What is the hidden score of each row? Scores go from 0 to 40, and 20 is about the middle. The score is a weighted sum of the row's numbers plus the product of two more (or one squared), each taken from its middle value.
[  19  -45   18   60  -60  -16  -94  -34  -88  -57  -97   42   45   75
 -105   21   33   70] -> 14
[-19  41  27  18 -12 -45  32 -53  41  20  23  24 -35  -1  12  15   3  -8] -> 21
[  4  13  -9 -23 -15  23  12   2  15  13   5 -11 -24 -21  24 -30 -11  -6] -> 19
[ 11 -16 -46 -48 -16  24   3  20   9 -17   0  -6  -1 -26  24 -36 -13  19] -> 20
[ -30   70   88   61   20 -103   48  -64   48   35   47   39  -20   29
   -7   78   31  -47] -> 22
[ 31 -56 -16  45 -74   1 -94  -6 -78 -59 -84  39  69  65 -94  22  36  37] -> 15
[-22  39  43   7  48 -86  73 -23  51  -6  51  11  -4   8  23  47  25 -38] -> 25
[ 12 -10 -43 -35 -21  44  -2   1   9  -5   3 -12  -8 -23  26 -70  -9   1] -> 31
[-12  31  38  16  -5 -10  13 -48  25  44  19   8 -32  -3   8  -5  -8   1] -> 24
[-28  18   4  17  53 -29  35  22  29  28  30  -3 -13 -37  27  36 -16  -3] -> 19
[  27  -60   45  107  -79  -75 -109   -2 -109  -82 -109   69  110  127
 -127   81   77   33] -> 22
[-11  36  42   7   3 -30  19 -24  26  35  26   9 -20   5   3  15   6 -21] -> 18
[ 25 -49 -34  19 -71 -12 -65  -2 -51 -61 -70  27  29  25 -53  -7  15  43] -> 19
[  4 -12 -34 -31 -20  27  -3  10   2 -23 -12  -2 -21 -19  16 -46 -12  27] -> 19
[ 16 -21 -54 -45 -22  41  -5  37   1 -16  -2 -10   1 -32  24 -40 -11   5] -> 19
[-17  26  48  -6  20 -20  13 -12   9  16  14  -2 -26   7   5  -4   0 -20] -> 17
[-16  34  15  19 -15 -42  33 -39  45  14  27  24 -13  -7  27  29  13 -18] -> 24
[ -5   9 -29 -35   9  25  27  25  34  15  31  -8 -20 -45  48 -27 -20 -13] -> 19
[-18  29  48 -10  42  -6  24 -31   5  19  21  -7 -37   5  13  -1  -9  -3] -> 21
[ 14 -62 -30  41  -6  16 -76  28 -87 -42 -84   3  29  23 -78  -5  -2  80] -> 14
[-15  -1  -4   3  63  36   5  45  -9  30   5 -32 -24 -34  16 -28 -37  27] -> 18
[ 14 -24 -44 -32 -40  30 -11  14   0 -27 -11  -2   3 -15  11 -40   6  13] -> 21
[-10   3  13 -12  74  39   8  22   2  39  22 -37 -10 -22  26  15 -26 -17] -> 18
[-17  45  35   5   5 -17  25 -44  29  49  23   6 -39   0   9  10  -3  -4] -> 19
[-20  33  28  42  58 -29  27 -15  24  49  23  -8 -18  -5  12  35 -13  -4] -> 20
[-12  32  10   1  12  11  24  -7  27  40  19   6 -46 -28  20 -23 -22  19] -> 18
[-34  46  57  15  64 -42  45 -25  24  39  31 -10 -37   0  14  14 -12 -12] -> 19
[ -7  24  15  14 -22 -27  25 -54  30   7  21  19  -4   7  -3  26  11 -27] -> 23
[ -4  41  29  20  -5  -3  12 -30  17  39  14  11 -39  -5   5  10 -12   0] -> 18
[-11  34  20  11 -12 -44  34 -32  48  19  31  18  -5 -14  21  27   7 -20] -> 21
[ 19 -52 -52  10 -54  19 -38  26 -40 -54 -47  20  45  14 -34 -11  12  23] -> 20
[-15  35  22   7  -4 -13  16 -60  22  31  12  12 -40  -9  10 -20 -15   7] -> 29
[ 13  -8 -20 -23 -26  18  -2 -40   4 -20  -1   0   9  -6  14 -10  -1 -14] -> 25
[  18  -59    9   53  -61  -19  -91  -15  -97  -88  -90   54   63   76
 -111   26   55   53] -> 16
[ 20 -41 -28  17 -73   0 -63   5 -44 -48 -55  30  53  38 -64  13  36  21] -> 15
[-18  44  43  15  10 -14  25 -28  37  52  31  17 -38 -11  15  19   1 -18] -> 17
[ -7  28  27  11 -15 -26  13 -42  17  22  11  15 -20   4   3   1   6  -6] -> 23
[  54  -48  -43  -61  -46    2    2   28    9  -47   23  -25   92   37
    4   40   56 -109] -> 22
[  4  -1 -15 -22 -13  23   1   0   7  -2   0  -2 -19 -25  16 -24 -11  17] -> 18
[ -3  27  39  42  22 -42  11 -24  22  27  15   1   5  17  -3  56  13 -31] -> 19
[  51  -36  -51  -74  -10   -4   28   39   36  -42   44  -41   84   17
   36   41   47 -117] -> 26
[-34  79 125  48  24 -60  26 -66  18  91  36  27 -40  42 -26  55   9 -35] -> 16
[-19  41  50  13  -8 -93  61 -76  39 -22  32  23   5  33  -2  77  41 -53] -> 23
[ -9   4   1 -15  58  32   9  44   6  22  13 -31 -20 -28  33 -15 -27   5] -> 24
[ -1 -31 -52 -31  69  91  -4  92 -27  -1  -4 -35 -16 -48  28 -55 -40  43] -> 23
[ 20 -52 -38  20 -78  15 -67  -6 -57 -65 -84  29  41  29 -62 -16  22  54] -> 14
[-11  -3  -5 -16  52  43   0  27  -9  14   6 -30 -27 -42  23 -42 -36  22] -> 19
[  4   3 -26 -40  -5  33  20  22  16  -4  16 -12 -20 -34  37 -41 -12  -1] -> 22
[  1 -16 -27 -55  57   4  36  56  13 -27  29 -37   6 -19  36  -9  -5 -50] -> 18
[-12  -8  -2 -30  26  -8  21   9   0 -25   8  -6 -17 -23  25 -25 -18  12] -> 20
[ 18 -38 -46  16 -53  23 -41  14 -33 -45 -52  16  35   4 -31 -20   4  42] -> 18
[ 29 -53 -36   4 -65  18 -55   7 -35 -66 -53  23  51  21 -42 -10  23  24] -> 16
[-14  42  32  15  24 -20  27 -17  23  49  27   2 -37 -13  16  10 -25 -32] -> 26
[-15  43  22  15 -24 -49  35 -48  56  23  42  21  -5  -3  20  37  17 -50] -> 23
[  9   2  -4 -32 -16  12  11  -4  11  -4  11  -7  -1  -2  13  -6   2 -25] -> 18
[ 31 -57 -52  10 -61  32 -64  20 -59 -58 -67  26  49  25 -51  -9  17  40] -> 16
[-25  35  42  -1  79 -96  89  -9  62 -12  71   1  22   4  40  78  22 -70] -> 25
[-34  76  89  63  16 -97  58 -86  48  48  42  34 -18  24 -10  70  21 -35] -> 24
[  14  -44   13   56  -44  -13  -85   -8  -83  -53  -86   36   38   63
 -100   22   27   62] -> 12
[-16  44  51  26   8 -14   7 -45  25  51  15   5 -38  -2   6   2  -9   3] -> 19
[-24  40  56  41  70  -3  17  -1   3  77  19  -9 -44 -15   6   2 -32  24] -> 20
[  6   2 -26 -38 -18  25  14  14  25   1  17  -8 -11 -22  34 -30 -10 -10] -> 21
[ -7  -6  -8 -14  58  50   2  50 -12  21   3 -30 -28 -29  23 -35 -33  22] -> 19
[ 25 -58 -34  46 -91  -5 -82  11 -69 -57 -78  43  58  46 -85  24  30  55] -> 15
[-16  40  32  12  -7 -28  24 -41  40  52  28   8 -33 -19  17  -2 -11 -10] -> 25
[-32  43  49   9  69 -50  52 -26  18  30  31 -11 -46  -4  14   6 -19   8] -> 21
[-25  33  28  40  35 -19  18 -21  26  35  22   3 -10  -6   8  48  -4  -1] -> 21
[-10 -11 -21 -15  82  44  15  68  -6  25  13  -6 -21 -49  36 -23 -41  19] -> 16
[-23  33  42  46  38 -28  19 -36  17  35  10   2 -23  -5   7  33  -6   9] -> 20
[  51 -112  -56   -7  -45   25  -94   54 -113 -116 -105   10   85   65
  -90  -13   33   61] -> 16
[  8 -13 -34 -40  -8  25  10  25  14  -4   9 -12 -20 -34  30 -34 -22  -5] -> 18
[  7 -19 -31 -25 -11  32   2  24   1 -19   2  -9  -2 -21  25 -27  -4  -3] -> 22
[ 14 -22 -46 -44 -25  39  -1  26   4 -23  -4  -8  14 -22  18 -38  -2  -3] -> 18
[  7 -63 -38  41   4  39 -79  45 -80 -32 -79   1  36  19 -64   2  -8  90] -> 17
[  0 -19 -16 -11  39  57 -12  42 -27   5 -11 -26  -7 -21   8 -21 -33  22] -> 17
[  9   4 -12 -30   1  30   6   3  12  13   8 -17 -17 -20  22 -37 -14  -3] -> 19
[-30  65  95  41  31 -45  20 -49   5  54  15  17 -57  24 -20  12 -14  20] -> 18
[-22  38  42  43  44 -32  26 -23  30  49  24  -9   4  11   8  66   7 -28] -> 25
[  6 -19 -41 -38 -11  29  -1  24   2 -21   3  -7  -5 -28  19 -36 -12  11] -> 19
[-21  25  27  33  51 -32  18   0  25  34  28  -5   1  -4   5  48 -12 -14] -> 17
[ -3  -4  -8 -15  -4  11  -7  20 -14 -11  -6  13 -23 -13  -4 -22  -2  17] -> 17
[-11  36  36  10  -8 -25  13 -42  18  33  26  18 -18   0   4  15 -15 -17] -> 25
[-12  45  45  12 -15 -14  19 -48  25  46  17   8 -40   8   8   4  -4  -1] -> 21
[  5 -19 -39 -41 -19  31   0  25   8 -11   0 -10  -1 -29  27 -28  -7 -17] -> 17
[  2 -11 -49 -42 -15  33  11  21  22  -7  17 -11 -13 -43  41 -24 -18 -14] -> 18
[ -6  41  12  19 -16 -46  25 -37  47  25  25  26  -3  -5  18  22  15 -26] -> 23
[-24  32  32  23  76  20  19  45  -1  73  18 -15 -45 -14   9  -3 -37  19] -> 19
[-12  39  25  16 -34 -40  23 -49  51  19  35  21   1   0  19  38  17 -43] -> 21
[-21  49  43  10  -2 -17  22 -54  27  44  19  11 -34   8   1   1  -1 -17] -> 17
[  7  -5   7 -65  45  18  33  23   0 -21  27 -44 -20  -4  33 -36  -9 -25] -> 24
[-10  26  25   5   9   3   5 -22   8  30  16   6 -25  -2   6 -13 -20   7] -> 21
[-20  46  38  14  16   4  28 -30  24  59  30   5 -48  -6  10   9 -16  -6] -> 17
[-20  37  23  13 -16 -56  34 -41  50  22  38  16   3  -2  24  45  19 -44] -> 22
[-17  42  26  22 -23 -49  36 -64  54  14  34  19 -10   2  26  45  16 -38] -> 23
[-20  52  85  -3  40 -55  55 -30  24  20  42  -1 -31  20  11  35  -2 -35] -> 22
[ 41 -48 -75 -66 -10  14  17  46  19 -57  29 -38  74   6  28   8  31 -83] -> 24
[-10  31  17   7 -39 -52  33 -54  54   5  31  24  -8 -11  19  36  16 -37] -> 21
[  4  -2 -25 -25 -17  39  -4  -4   3  -4  -5 -12 -16 -21  20 -42  -3  11] -> 21
[-14  38  34  13 -21 -16  14 -39  27  40  20  12 -21   4   7 -15  -1 -12] -> 24
[ -1 -16 -23 -18  33  52  -1  47 -11  10  -2 -35 -22 -42  23 -39 -35  22] -> 18
[ -9   3 -18 -40 -10  23  11   2   7   4  14   0 -19 -28  29 -40 -11  -5] -> 21
[ 14 -72 -40  37  -8  43 -81  57 -89 -51 -83   4  44  22 -67 -21  -4  83] -> 15
[ 13 -26 -37 -61 -33  40 -15  18  -1 -16 -11  -8  -5 -12  11 -47  -5  -4] -> 14
[-18  46  50  29  -4 -14  11 -61  22  45  14  13 -42   2  -5   9  -8   4] -> 18
[-10  35  15   8 -23 -44  36 -54  53  18  34  19  -5  -7  22  47  19 -41] -> 20
[-23  32  67   4  49 -31  29 -16   6  25  30  -8 -22   9   7  12  -2 -17] -> 21
[-19  35  11   8 -18 -38  33 -39  48  22  30  16 -11  -7  20  24  10 -31] -> 20
[ 10 -32 -24 -58  55  17  11  46 -34 -43  -9 -43  -4 -13  11 -46 -23  24] -> 20
[ 25 -73 -59  30  16  53 -67  83 -74 -40 -67  -1  37   0 -48 -15 -13  81] -> 15
[  2 -28 -29 -66  59  53  26  50 -16 -41   6 -44 -14 -27  36 -50 -19  17] -> 31
[ -4 -20 -44 -23  72  30  12 100   0   7  19 -39 -13 -58  47 -21 -37  23] -> 26
[-31  25  30  37  49 -44  29 -11  23  26  19  -1  -5  -6  12  39 -12 -14] -> 19
[  9  14 -13 -33   5  33  11 -18  13  10   9 -15 -22 -25  27 -30 -18 -23] -> 21
[  20  -94  -24   23  -51   -5  -93   -6 -125 -127 -124   23   65   82
 -116  -14   40   89] -> 15
